The rows of A fall into several groups, which share some directions, and each row is roughly a mix of its group's hidden directions.
A (131 x 10):
[[-.01,-.17,-.02,.15,.15,-.20,-.06,-.29,-.07,.34],
[-.40,.00,-.05,-.13,.20,.31,.00,.04,-.06,.04],
[-.34,.11,.08,.21,-.16,.10,-.04,-.17,.27,.09],
[-.16,.01,.12,.15,.03,-.23,-.37,-.16,-.19,.07],
[.22,-.26,.14,-.09,.01,.31,.28,-.01,-.05,.02],
[-.01,.31,-.14,-.25,-.05,-.18,-.28,-.08,-.05,-.14],
[-.05,.10,-.07,-.09,.06,.07,.27,-.39,-.21,-.11],
[.11,.12,-.04,-.03,.24,.29,-.16,-.03,-.31,.17],
[.18,.24,-.07,-.28,.01,.09,-.02,.30,.15,-.16],
[-.17,-.29,.10,.09,.14,.25,-.06,-.25,.18,-.10],
[-.15,-.10,-.14,-.10,-.05,-.07,.02,-.01,.50,-.03],
[-.09,-.39,.00,-.20,.03,-.03,.02,.03,.33,.11],
[.06,-.16,-.12,.23,-.04,.07,.24,.25,.08,.31],
[.00,.11,-.04,.19,-.12,-.06,.29,.23,.33,-.08],
[-.07,.34,-.07,-.18,.30,-.11,-.07,-.23,.07,-.02],
[.19,.09,.14,.23,-.10,.22,.09,-.12,.12,-.33],
[.13,.31,-.08,.23,.01,-.24,.04,.17,.22,-.08],
[-.09,-.07,-.29,.28,.04,-.31,-.13,-.14,-.11,-.03],
[.01,.03,-.02,-.33,-.06,-.08,-.19,-.37,-.16,.00],
[-.17,-.06,.15,.37,.07,-.33,-.12,.00,-.07,.01],
[.06,.25,-.17,.06,.19,.03,.02,-.13,.41,.03],
[.31,.25,-.35,-.07,-.09,-.07,.03,.04,.13,.06],
[-.09,.00,.37,-.02,.08,-.08,.11,-.18,-.10,-.33],
[.31,.09,.03,-.33,.18,-.15,.15,.06,.04,.15],
[.09,-.32,-.09,.26,.14,.25,.14,.09,-.04,.17],
[-.22,.05,.01,-.13,.18,-.35,-.15,.17,.04,.21],
[.02,-.04,.12,-.41,-.09,-.17,.13,.15,.24,-.01],
[.23,.28,.05,-.09,-.02,-.08,.13,-.06,.18,.34],
[-.04,-.14,-.08,.33,.15,.18,-.05,.23,-.27,.03],
[.34,-.15,.22,.06,-.02,.12,.15,.30,.04,-.03],
[.10,.00,.21,.27,.26,-.27,-.08,-.18,-.06,.07],
[.22,-.14,.05,-.03,.35,-.19,.02,-.12,.06,.26],
[-.11,.12,.02,.07,-.26,-.14,.15,.21,.18,.32],
[.09,-.09,.02,-.17,.15,-.28,-.22,.12,.31,.12],
[-.18,.22,-.15,-.29,-.06,.25,-.05,-.18,-.16,-.06],
[.11,.20,.23,-.26,-.28,.08,-.16,-.08,-.07,.17],
[-.26,.16,-.22,-.07,-.37,-.03,-.15,-.04,-.04,.06],
[.14,-.06,.01,.03,.39,-.10,.13,-.18,.29,.05],
[.37,-.05,.02,-.14,-.14,.31,.06,.14,-.11,-.09],
[.27,.02,-.27,-.10,.04,-.09,.07,-.33,-.13,.15],
[.12,.09,-.14,-.11,.17,-.11,-.18,.08,-.36,-.23],
[.26,-.02,.03,.29,.16,.04,-.21,.04,-.13,.28],
[-.01,-.15,.01,.04,-.27,.38,-.03,.08,-.26,.04],
[.11,.37,-.01,-.11,-.19,.18,.04,-.18,-.15,-.19],
[.00,-.16,.20,.08,-.02,.44,-.20,-.10,-.02,-.07],
[-.06,-.08,.28,.25,.12,-.27,-.04,.22,-.15,.11],
[-.31,-.29,.04,.15,-.01,-.09,-.17,-.13,.25,.01],
[.07,.21,-.27,-.01,.06,-.21,-.09,.08,-.34,.13],
[-.29,-.02,-.15,-.12,-.26,.02,.11,-.05,-.15,-.31],
[-.13,.36,-.17,.05,.02,-.19,-.20,-.03,-.25,-.06],
[-.18,.21,-.31,.15,-.15,.17,-.13,-.06,-.16,-.17],
[-.24,-.09,-.07,.05,.27,-.05,-.14,-.25,-.01,-.29],
[-.31,-.17,-.01,.14,.24,-.06,-.06,-.07,.07,-.32],
[-.15,-.05,.00,-.35,-.09,.23,.21,.13,.16,-.17],
[.04,-.03,-.18,-.10,-.09,-.36,-.16,.17,.29,.05],
[-.14,-.14,-.33,.10,.26,-.09,-.19,-.23,-.03,-.04],
[.16,.35,.02,.08,.13,.10,.28,.06,.07,-.23],
[.28,.08,.22,-.19,.09,.00,.37,.08,.01,-.04],
[.08,-.27,.23,-.08,.27,-.16,.19,-.08,.20,.03],
[.17,-.18,.16,.22,.30,.15,-.10,.12,.01,.21],
[.16,-.29,.17,-.20,.02,.20,.06,.24,.20,.05],
[.23,-.31,-.07,.01,.16,.10,.13,.10,-.23,.24],
[.34,-.09,-.12,.23,-.12,.17,-.07,-.08,-.14,-.23],
[.01,.34,-.32,-.12,-.07,.15,-.01,.08,-.03,-.24],
[.29,.07,.08,-.25,.10,-.14,.25,-.02,-.18,.18],
[.22,.04,-.37,-.21,-.03,.05,.07,-.22,-.09,.15],
[.10,-.03,.15,.38,.29,.13,.07,.00,-.13,.14],
[.13,.12,-.27,-.21,.14,.14,.01,.22,.25,.15],
[-.01,.11,.13,.26,-.26,.25,-.18,.21,-.14,.00],
[.11,.14,-.26,.28,.11,-.23,.06,.17,.17,.11],
[.31,.16,.07,.28,.06,.16,.08,.03,-.12,-.25],
[-.24,-.02,-.19,.14,.08,-.22,-.27,-.25,.11,.01],
[.22,-.11,.30,-.10,.06,.21,-.21,.22,-.05,.12],
[.00,-.39,-.15,.09,.01,-.06,-.16,-.01,-.17,.28],
[-.26,-.16,-.01,.22,.12,-.14,.24,-.17,.03,.24],
[-.17,-.18,.15,-.07,-.28,-.01,-.28,.27,-.03,.02],
[.24,-.01,.05,.33,.04,.10,.13,.32,.12,.06],
[-.04,.07,.18,-.01,-.29,-.25,.23,.17,-.09,-.20],
[-.18,.45,-.16,-.01,.02,-.08,-.15,.09,.11,-.09],
[.16,.15,-.11,-.07,.18,-.02,-.13,-.08,-.21,-.39],
[-.13,-.22,-.22,.23,.00,-.31,-.16,-.14,.10,.02],
[-.11,-.30,.22,-.02,-.10,.26,-.03,.03,.29,.06],
[.18,.36,-.05,-.27,-.19,-.15,-.13,.04,-.06,-.03],
[-.01,-.10,.30,-.10,.00,.00,.02,.27,-.28,.24],
[-.12,.16,.18,.26,-.18,.16,.03,-.08,-.14,.30],
[-.22,-.02,-.19,.10,-.05,-.36,-.27,-.14,-.07,-.02],
[.22,-.22,-.03,-.01,-.03,-.23,-.31,.20,.17,-.03],
[.08,.17,.05,-.37,-.23,-.06,.25,.10,-.11,-.01],
[-.11,.27,.14,-.15,-.04,-.25,.01,.22,-.29,-.02],
[.04,-.08,-.14,-.36,-.21,.07,.02,.23,.25,-.04],
[.26,.24,-.08,.23,.04,.16,.22,-.22,-.03,-.08],
[-.31,.07,.24,-.15,-.05,-.22,-.07,-.28,-.01,.01],
[.15,-.06,-.33,-.01,.01,.19,-.04,-.15,.17,.31],
[-.34,.29,-.07,.17,.09,-.24,-.10,-.02,.03,-.10],
[.03,.07,.15,.20,-.02,-.07,.36,-.21,-.11,-.25],
[-.07,-.05,.01,.42,-.06,-.31,-.01,-.07,-.09,-.17],
[.18,-.09,.14,.18,.08,.16,.09,-.27,-.33,.08],
[-.06,-.01,.18,.23,.11,-.05,.10,.04,-.45,.07],
[-.04,-.02,.13,-.10,.16,.03,-.19,-.13,-.10,-.44],
[-.07,-.11,.01,-.41,-.11,.21,-.14,-.01,-.08,.23],
[-.04,.05,-.26,-.15,.13,-.13,.28,-.31,-.08,-.10],
[.11,.11,.15,-.08,.08,.13,-.19,-.25,-.33,-.20],
[.21,-.38,.06,.05,.01,.18,-.16,.02,.25,.10],
[.18,.26,-.14,.17,.00,.00,-.01,.19,-.37,.04],
[-.04,-.08,.17,-.15,-.33,-.24,.20,.21,.00,-.10],
[.24,-.12,.19,.10,.39,.04,.11,.01,.17,-.04],
[-.12,-.46,.24,.00,.03,-.13,-.08,.06,-.07,-.01],
[.25,-.02,.13,-.09,.28,.20,.02,.21,.23,.12],
[.03,.05,-.21,-.06,.20,-.19,.19,-.36,-.02,.15],
[.07,.14,.00,-.27,-.03,-.04,-.08,.08,.42,-.17],
[-.40,-.11,.01,-.05,-.02,-.32,.02,-.03,.04,.21],
[-.20,-.06,-.05,.29,.06,.20,-.08,-.02,.18,-.33],
[.30,.03,.19,.26,.12,.28,.00,.05,-.15,-.08],
[-.30,.12,.39,-.08,-.18,-.14,-.02,.02,-.04,-.06],
[.26,-.11,.08,-.06,.29,.26,.27,-.02,.05,.10],
[.08,.00,-.24,.08,-.08,-.04,.08,.18,-.05,.45],
[.12,.30,-.34,.08,.09,.17,-.18,.04,-.15,-.08],
[-.22,-.14,-.27,-.31,-.13,-.10,-.11,-.19,-.09,.07],
[.12,.08,-.15,.04,.36,.07,.19,-.14,.17,-.25],
[-.31,-.33,-.17,-.19,-.16,.12,.11,.07,-.03,.02],
[-.29,-.02,.04,.17,.09,-.23,-.21,.26,.18,.04],
[.38,.11,.27,-.01,.09,.07,.08,.20,-.07,.17],
[.46,-.05,-.14,.12,.04,.09,.08,.18,.02,-.16],
[.12,-.07,.11,-.45,.04,-.19,-.06,-.18,-.06,-.06],
[-.03,-.24,.38,-.02,-.04,-.11,.29,-.07,.10,.06],
[.13,-.01,-.06,-.33,.13,-.11,-.25,-.03,-.26,-.17],
[.02,.12,-.17,-.40,-.07,.17,.25,.03,.15,.01],
[-.01,-.07,.20,.42,-.02,-.21,.13,.07,-.15,-.10],
[.31,.00,.11,.27,-.06,-.05,.15,.20,-.15,-.21],
[.26,.06,-.38,.17,.06,-.07,-.16,-.06,-.07,-.19],
[-.43,.03,.02,.12,.17,-.25,-.15,.04,.07,-.01]]

In each list below, three rows fit none of the groups, and each other row fits one group, some only roughly. Which are they? Name them in the order they come.
    q448: [.01,-.46,.16,.10,.14,-.02,-.07,-.19,.10,-.02]
    q22: [-.33,.10,-.39,.07,-.04,.02,-.13,.09,-.09,.11]
    q364: [-.03,-.05,-.31,-.13,-.09,-.37,-.23,.07,-.03,.00]
    q767: [-.19,.04,-.15,-.05,-.03,.07,.25,-.17,.00,-.40]
    q521: [-.14,-.41,-.11,-.14,.17,-.21,-.14,-.07,-.06,.04]
    q375: [-.14,-.45,.03,.03,.06,.01,-.26,-.04,.14,.09]
    q633: [.05,.12,-.26,-.16,-.09,.26,.06,-.01,.37,-.01]
    q228: [-.05,-.21,.06,-.30,-.03,.28,.03,.27,.17,.02]
    q281: [-.17,.03,.05,.04,.09,-.07,.03,-.35,.27,-.27]
    q505: [-.20,.23,.03,-.19,-.28,-.21,-.03,.01,.18,.19]
 | q448; q375; q633
    q155: [-.13,.24,-.31,-.22,.19,.02,.09,-.18,.15,.03]
    q300: [-.04,.20,-.21,.36,-.01,.16,.08,-.05,.23,-.13]
    q224: [-.16,-.15,.12,-.15,.14,-.14,.04,-.24,.24,-.29]
    q45: [-.33,-.03,.00,.14,-.15,.12,.17,-.18,.15,-.27]
    q195: [.21,.31,.01,-.17,.11,-.03,-.14,-.33,-.10,.00]
    q695: [-.02,-.17,.27,-.09,.00,.24,-.14,.02,-.02,-.36]
    q727: [.10,-.03,.47,.13,.17,.11,.02,.08,.07,-.13]
    q349: [-.20,-.16,.21,.15,.25,.09,-.10,-.14,.23,-.18]
    q982: [.02,-.04,-.06,.00,.00,.48,.06,.21,.18,-.02]
    q895: [.08,-.24,.20,-.05,.30,.03,-.10,.16,.27,-.10]
    q425: [.16,.15,.00,.15,-.23,-.25,.16,.20,.13,.21]
    q197: [-.05,-.23,-.03,.11,-.07,.04,.08,.43,.21,.10]
    q972: [-.19,-.17,.05,.25,.29,-.01,.16,-.21,-.18,.08]
 | q349; q982; q425
    q693: [-.04,-.11,.05,-.16,-.35,.09,.20,-.08,-.06,-.31]
    q255: [-.31,.11,-.25,.17,.07,.07,-.17,.27,.00,.10]
    q742: [-.10,-.07,.08,-.27,.20,-.22,-.15,-.02,.02,.34]
    q919: [.10,-.25,-.12,.16,-.25,.00,-.22,.15,-.15,.22]
    q452: [.27,-.16,-.14,-.24,-.10,.30,.11,-.04,-.11,.13]
    q339: [-.20,.18,-.16,-.24,.11,.11,-.14,.07,.08,-.33]
    q30: [.05,-.09,-.15,-.01,.21,.03,-.46,-.05,-.05,.14]
    q713: [.12,.28,-.18,-.30,-.08,.08,.13,-.17,.14,.17]
    q779: [.03,-.33,.08,-.05,.08,.09,.16,-.06,.38,-.11]
    q689: [.08,-.16,-.10,.12,.31,.06,.08,-.21,-.33,-.08]
 | q742; q339; q713
    q581: [.24,.14,.08,.18,.27,-.02,-.03,-.09,-.33,-.11]
    q417: [.09,.27,-.14,.27,-.17,.27,.05,-.14,.10,.10]
    q655: [.28,.04,.17,.07,-.03,.05,.09,.21,.34,.18]
    q531: [-.12,.30,-.06,.22,-.30,.14,.15,-.16,-.07,.00]
    q778: [-.19,-.31,.01,.04,.00,-.16,-.10,-.32,-.15,-.16]
    q799: [.07,.06,.04,.25,.22,.31,.25,.19,.02,.05]
    q257: [.10,-.38,.16,-.02,.29,-.05,-.13,.17,.09,-.04]
    q128: [.19,-.13,-.18,.27,.07,-.09,.03,.08,-.38,.05]
    q2: [-.14,.23,.00,-.26,-.19,.20,.07,.11,.10,-.28]
    q506: [.11,-.13,.14,-.22,-.25,-.07,-.09,.26,-.28,.01]
 | q581; q655; q778
    q822: [.25,-.22,-.05,.23,.15,.08,.07,-.13,-.18,.27]
    q334: [.15,-.20,-.06,.18,-.02,-.26,-.18,-.23,.26,.03]
    q190: [.18,.30,.22,.01,.23,.22,-.11,.12,-.15,-.04]
    q547: [-.27,.02,-.05,.17,-.08,.04,-.10,-.10,.43,-.07]
    q132: [-.07,-.04,.04,.08,-.50,-.01,.08,.07,-.06,-.20]
    q894: [-.11,.08,-.41,-.09,-.28,.14,.09,-.04,-.15,.00]
    q107: [-.16,-.20,-.05,-.03,-.07,-.16,.15,.28,.11,.32]
    q158: [.12,.23,-.17,-.10,.02,.23,-.06,.25,-.02,-.31]
    q991: [.05,.27,.38,-.19,-.10,-.09,.06,.19,.00,.04]
    q382: [.02,-.10,-.32,.23,.16,-.11,.18,.14,-.09,.24]
    q754: [.11,.39,.22,.11,-.17,.12,.05,-.08,.00,-.20]
    q410: [.01,.15,-.14,-.15,-.26,-.03,-.01,-.42,-.09,-.01]
    q956: [.20,.09,.20,.25,.28,.25,-.09,-.05,.07,-.11]
 | q334; q991; q410
    q518: [-.17,.20,-.21,.19,-.08,.10,.21,-.30,.01,-.14]
    q881: [-.07,-.19,.38,.20,-.17,-.05,.13,-.08,-.07,.19]
    q848: [.02,-.40,-.07,-.16,.15,.09,-.09,.07,.21,-.19]
    q495: [.02,-.14,.10,-.11,.22,-.03,-.01,-.39,.09,-.27]
    q548: [-.02,-.16,.16,.25,-.24,.27,-.11,.11,.14,-.18]
    q472: [.13,.08,-.28,.27,.12,.23,.03,.16,-.08,.21]
    q57: [-.13,-.33,-.05,.13,.14,.20,.11,.09,-.29,-.09]
    q854: [-.06,-.12,-.17,-.05,.08,.17,-.23,-.19,.39,.04]
    q273: [-.22,.26,.18,.03,.17,-.01,.01,-.05,-.36,.08]
    q317: [-.19,-.37,.01,-.12,.14,.12,.11,-.09,.14,-.25]
    q327: [-.07,.20,.14,.15,.12,-.06,-.11,.02,-.37,-.25]
    q967: [.03,-.02,.13,.07,.19,-.14,.30,-.21,-.32,.09]
    q347: [.07,-.03,.15,.13,-.09,.08,.38,.05,-.33,-.04]
    q385: [.17,.21,-.22,.13,-.18,.22,-.19,.17,-.02,.19]
 | q548; q57; q317
    q413: [.02,.07,-.20,.29,.09,-.18,.16,.25,-.24,-.01]
    q40: [.16,.43,-.10,.15,-.21,.03,.10,.10,.00,.11]
    q719: [.10,-.01,.20,-.19,.01,-.21,.07,.13,.38,-.16]
    q509: [-.07,-.14,-.07,.10,-.07,-.17,-.21,-.13,.38,.19]
    q511: [-.11,.07,.35,.03,-.05,.11,.05,-.32,.16,-.18]
    q598: [.18,.14,-.32,.09,-.07,.11,.05,.12,-.01,-.35]
    q7: [.15,.11,-.18,.33,-.20,-.02,-.03,-.18,-.27,.05]
    q988: [-.22,.10,-.34,-.11,.05,.07,.23,-.24,.09,.07]
    q12: [.22,-.01,-.14,-.06,.17,.08,.01,-.10,.07,.44]
    q743: [.09,.42,.07,.05,-.24,.06,-.14,.11,-.20,.01]
    q566: [-.10,-.23,-.01,-.24,-.32,-.06,-.11,-.20,-.19,-.05]
    q640: [.06,-.04,.20,.04,-.09,-.17,.09,-.15,-.11,.44]
    q709: [-.32,.01,-.06,-.06,-.05,-.07,-.26,-.33,.17,.00]
 | q509; q598; q12
    q483: [.06,.07,.08,-.46,-.27,-.03,-.05,-.03,-.07,.12]
    q750: [-.28,-.30,-.21,-.04,.05,-.20,-.03,-.25,-.04,-.02]
    q987: [-.15,.04,-.19,.42,.20,-.05,.12,.02,-.15,.03]
    q761: [.05,.31,-.33,.06,.08,-.09,-.12,-.05,-.01,-.28]
    q313: [.16,.10,-.01,.04,-.19,.38,.03,.10,-.22,-.21]
    q522: [.06,.05,-.31,.21,.25,.16,-.14,-.14,-.14,-.15]
    q143: [-.02,.21,.12,.19,-.12,.15,-.23,-.23,-.19,-.21]
    q926: [.06,.35,-.18,-.21,.26,-.02,.07,.05,.20,-.01]
    q916: [-.09,-.05,.04,-.34,.06,-.22,.11,-.18,.24,-.19]
    q660: [.21,.05,-.14,-.21,-.28,.32,-.03,.00,-.14,.09]
    q23: [-.37,-.12,.09,.28,.09,.05,.18,-.02,-.20,-.05]
    q868: [-.15,-.29,.11,.18,-.21,.22,-.10,.22,.12,-.09]
 | q483; q313; q868
    q207: [.22,-.21,.34,-.21,.23,-.02,-.09,.06,-.01,.07]
    q117: [-.01,-.16,.12,.02,.06,-.21,.01,-.19,.27,.35]
    q114: [-.17,-.35,-.17,.08,.25,-.04,.17,-.13,.16,.04]
    q563: [.18,-.08,.33,.07,.35,.03,.02,-.11,.01,-.18]
    q667: [-.27,-.01,-.07,.10,-.31,-.14,-.05,-.24,-.03,.23]
    q80: [.14,-.35,.02,.05,.29,.18,.02,.04,-.01,-.24]
    q966: [-.12,-.14,.27,.15,-.07,-.06,.31,-.06,-.04,.28]
    q211: [.33,.05,-.18,-.21,-.25,.14,.03,.00,-.09,-.22]
    q828: [.06,.14,-.15,-.40,-.22,.11,-.19,-.14,-.08,-.02]
    q254: [-.11,.10,.31,.24,-.07,-.27,-.08,.01,-.19,-.15]
    q885: [-.26,.18,-.17,.31,.01,-.02,-.12,.03,-.22,.19]
    q971: [-.20,-.33,.14,.17,.16,-.01,.24,-.03,.18,-.09]
    q136: [-.22,-.08,-.16,-.11,-.18,.25,-.08,.22,.27,.03]
    q97: [.00,.04,.23,.00,-.07,-.14,.34,.31,-.18,.04]
    q898: [-.23,-.06,-.18,.16,.05,.04,-.24,.31,.05,.21]
 | q207; q563; q136
    q703: [-.04,.05,.32,.12,.27,-.01,-.32,.07,-.06,.13]
    q319: [.12,.00,-.10,-.38,-.17,.23,-.09,.09,.00,-.24]
    q859: [-.23,-.09,-.04,-.13,.13,.05,-.27,-.35,.11,-.13]
    q182: [-.13,-.03,.26,-.10,-.18,.14,.38,.03,-.14,.07]
    q527: [.31,.09,-.13,-.26,.16,-.15,.10,-.05,.26,.06]
    q671: [.00,-.31,.13,-.02,.06,-.18,-.30,.10,-.05,.27]
    q540: [.19,.09,.34,-.27,.03,-.02,.06,.03,.19,-.22]
    q481: [-.11,.18,-.36,-.13,.12,.20,-.07,-.16,.08,-.20]
    q860: [-.05,.21,.12,.12,.02,-.39,-.22,-.16,-.01,-.15]
    q299: [-.03,-.26,.31,-.05,-.14,.03,-.15,.26,.19,-.09]
    q48: [-.08,.27,.02,.11,.19,-.03,-.13,-.25,.28,-.19]
    q793: [.21,-.03,-.08,.28,.27,.20,-.23,-.11,-.10,.04]
    q582: [.03,.08,-.07,-.15,.01,-.05,-.14,-.26,-.32,-.31]
    q806: [-.20,.21,.18,-.05,-.26,-.20,-.02,.07,.01,.29]
    q537: [-.15,-.09,.18,-.36,.14,-.13,.09,-.23,.05,-.16]
 | q319; q481; q582
